In the rows, zero is written as 128.
One turn moves every row onto another: examples first, then more rows asked:
Gosu: [ 95 132 121 127 124 143 141 159  99 144 133 143 148 123 142 130 139 161
 137 129  84 152 122 131]
Vug: [126 120 162 136 135 116 106 156  91 155 154 112 128 131 120 117 112 137
 117 121 126 115 119 106]
pite: [ 91 146 141 150 135 108 132 136 127 149 124 101 107 111 138 114 135 112
 130 105  98 136 141 110]
ripad: [129 117 166 137 124 115 119 163  99 156 156 106 121 116 142 125 110 142
 111 150 119 124 135 116]
Rit: [116  96 105 117 138 128 126 154 123 115 137 110  94 156 122 138 112 146
 132 130 113 117 132 121]
pozik: [101  86 131 131 126 116 148 143  88 135 109 111 106 106 150 144 132 132
 134 137 105 148 147 119]
babi: [106 123 119 161 100 144 121 140  99 164 113  91  95 137  95 125 121 143
 128 136 100 100 141 135]
malor: [119 116 121 148 100 128 140 136 130 183 125 130 136 134 135 108 137 118
 132 135 111 105 154 119]
Vuv: [133  88 143 145 134 119 140 146 103 127 103 127 113 124 155 118 124 106
 119 120 115 127 139 109]
zovu: [115 134 125 143 134 145  95 171 103 151 126 132 110 139 132 118 100 145
 131 123  96 121 123 163]
Napu: [102 105 129 160 119 142 136 127 104 177 111 148 131 145 136 115 138 134
 139 118  77 126 132 125]
Zesu: [123 121 137 139 114 173 118 140 107 131 126 145 112 133 149 140 104 120
 121 143 120 124 114 101]
piz: [115 114 125  96 129 142 123 117  95 119 122 125 125 158 126 139 131 130
 139 119 130 120 117 137]
ges: [ 97 149 146 145  97 124 132 145 117 116 122 130 155 128 134 116 139 133
 120 124  86 141 102 128]
Pag: [ 89 139 122 140 129 143 118 141 111 136 127 114 107 121 171 134 113 133
 133 121 120 136 135  91]
pob: [ 81 108 126 113 100 118 143 146 117 130 119 103 114 114 122 142 151 113
 122 137  94 143 143 140]
kan: [129 131 143 164  92 126 140 115 100 134 108 130 144 141 146 126 130 131
 145 139  98 129 102 145]
kazi: [114 133 130 167  97 122 131 135  97 134 111  81  94 133 111 125 114 147
 142 145  86 108 135 118]
bep: [113  95 134 149 146 120 131 144  98 124 113 107  78 128 127 145 123 136
  98 121 106 131 110 127]
ziz: [106 114 110 158  87 131 134 129 125 165 110 128 142 149 137 111 132 131
 142 124  96 118 148 114]
riv: [120 126 140 117 115 119 143 142  99 140 141 127 134 118  82 141 132 150
 140 146 119 119 140 145]
nav: [121 144 138 150 129 123 107 168 106 120 124 123 109 135 147 116  93 146
 141 131  81 126 119 148]
Zepo: [130 123 139 125  95 151 129 159 120 127 134 146 135 131 103 132 118 123
 114 153 121 109 129 129]
vudef: [ 86 122 125 145 127 131 138 139  90 156 123 145 146 136 145 123 143 162
 138 126  84 131 126 146]
pigez: [100 140 136 156 102 118 140 145 110 132 119 136 156 135 146 115 145 140
 126 131  87 126 114 156]
Mazer: [108 123 118 149 118 156 103 157 100 174 119 118 103 140 104 122 115 140
 123 125 103 108 132 156]
gapi: [124 108 130 144 131 153 147 142 104 183 125 151 127 128 136 121 138 129
 138 132  83 138 132 129]
falo: [119 124 113 154  82 128 137 113 102 146 111 119 143 145 146 131 124 150
 160 138 113 126 130 123]
Fonur: [114  99 120 141 140 123 130 162 129 112 123 110  92 145 123 125 122 128
  96 119 100 115 128 113]
Mekem: [108 127 126 143  93 116 132 105 104 159 124 111 140 136 142 129 125 149
 151 138 134 108 138 114]
Roz: [115 130 159 140 141 106 146 120 101 158 128 112 110 109  97 130 139 125
 145 121  98 136 132 136]
bugev: [105 112 142 107 109 141 131 119 113 131 118 118 112 142 107 139 147  98
 125 126  95 132 112 150]
nodug: [123 112 121 117 127 120 125 148 113 111 117 126 136 148 145 114 126 121
 119 112 137 107 140 118]
fika: [112 109 126 130 107 102 121 152 134 130 124 104  87 136 112 140 121 109
 117 132 119 125 116 156]
tonol: [122 148 129 115 108 141 135 141 108 159 144  95  99 123 123 132 116 122
 116 158  90 151 119 110]
pife: [112 153 119 109 116 137 121 140 101 157 144  97 111 136 101 124 118 123
 123 130 100 142 107  99]
Niv: [131  93 125 124 128 126 122 135 122 130 131 115  80 153 113 144 109 118
 141 136 112 127 112 142]
zolub: [115 140 137 123 128 126 107 148  95 155 149 105 126 141  99 114 118 125
 121 111 116 122 106  98]
Mak: [ 96 108 119 132 121 101 126 151 105 127 121  97  87 121 124 155 125 144
 111 129 126 133 119 148]
meke: [122 143 141 163 112 112 125 150 102 111 117  97 100 132 136 119  99 147
 146 141  76 119 124 125]
moso: [127 131 152 130 110 128 134 155 111 159 150  98 105 112 143 130 112 131
 107 168 100 142 135 119]
zapim: [116 134 160 156  97 124 130  98  97 132 114 120 138 134 136 127 125 132
 140 132 108 127  96 119]

Fonur moves to Rit
pob moves to pozik
zapim moves to ges
And these:
meke moves to nav
riv moves to Roz
moso moves to ripad
Napu moves to ziz

